In the rows, 128 means zero.
One turn moves each row of this set onto another row. After a few examples, where does it send each row asked below?
ded: [120  98 113 126 160 133 122 137 110 150 112 124 143]
rosu: [138  96 170 124 155 134 130 106 109 136 109 127 126]
levu: [136 103 122 147 159 111 144  93 143 106 111 136 154]
volap: [157 138 136 152 163 114 144 120 101 149  86 135 110]
Kudin: [153 101 132 162 155 104 130  98 138 104 115 140 153]
zov: [123 116 119 162 133 118 101 123 117 101 100 147 109]
Lel: [121 106 102 145 146 135 131 144 125 143 109 121 134]
Begeb: [140 112 177 146 143 128 130 103 119 138 125 146 116]
zisez: [133 139 125 146 146 118 110 112 117  95  93 143 105]
pifo: [141 122 112 144 167  90 121 103 139 108 109 136 152]
rova: [124 110 129 170 141 115 118  86 130 143 105 160 102]
nudo: [118 100 104 131 168 121 134 123 124 147 113 110 139]
ralap: [136 121 139 157 136 117 108 122 115 102  89 133  99]
Sutag: [127 126 139 144 136 112  91 120 126 103 111 150 116]
Fibim: [131 122 114 128 141  89 107 123 125 158 102 150 143]
Gepa: [134  96 168 135 144 127 134  91 108 124 118 141 124]
tubos: [167 139 140 156 160 122 149 125 115 154 106 138 129]
raguv: [122 105 129 150 138 105 110 106 145 148 111 171 140]
Zelu: [127  96 105 142 159 134 109 141 123 136 112 121 143]
Zukev: [123 107 125 141 145 113 125  80 102 154 110 129  97]
siki: [144 129 135 159 161 124 146 124 116 163  98 124 103]
Raro: [141 123 120 122 152  88 127  95 102 161 105 130 127]
dad: [135 113 164 120 145 142 119 107 106 129 125 139 126]
Tede: [164 135 130 151 179 118 138 127 117 151  88 131 128]
tovub: [151 111 118 157 165 100 136 106 137 120 110 148 163]

levu moves to dad
raguv moves to Zukev
volap moves to tovub
Now find these:
Begeb moves to nudo
Tede moves to Kudin

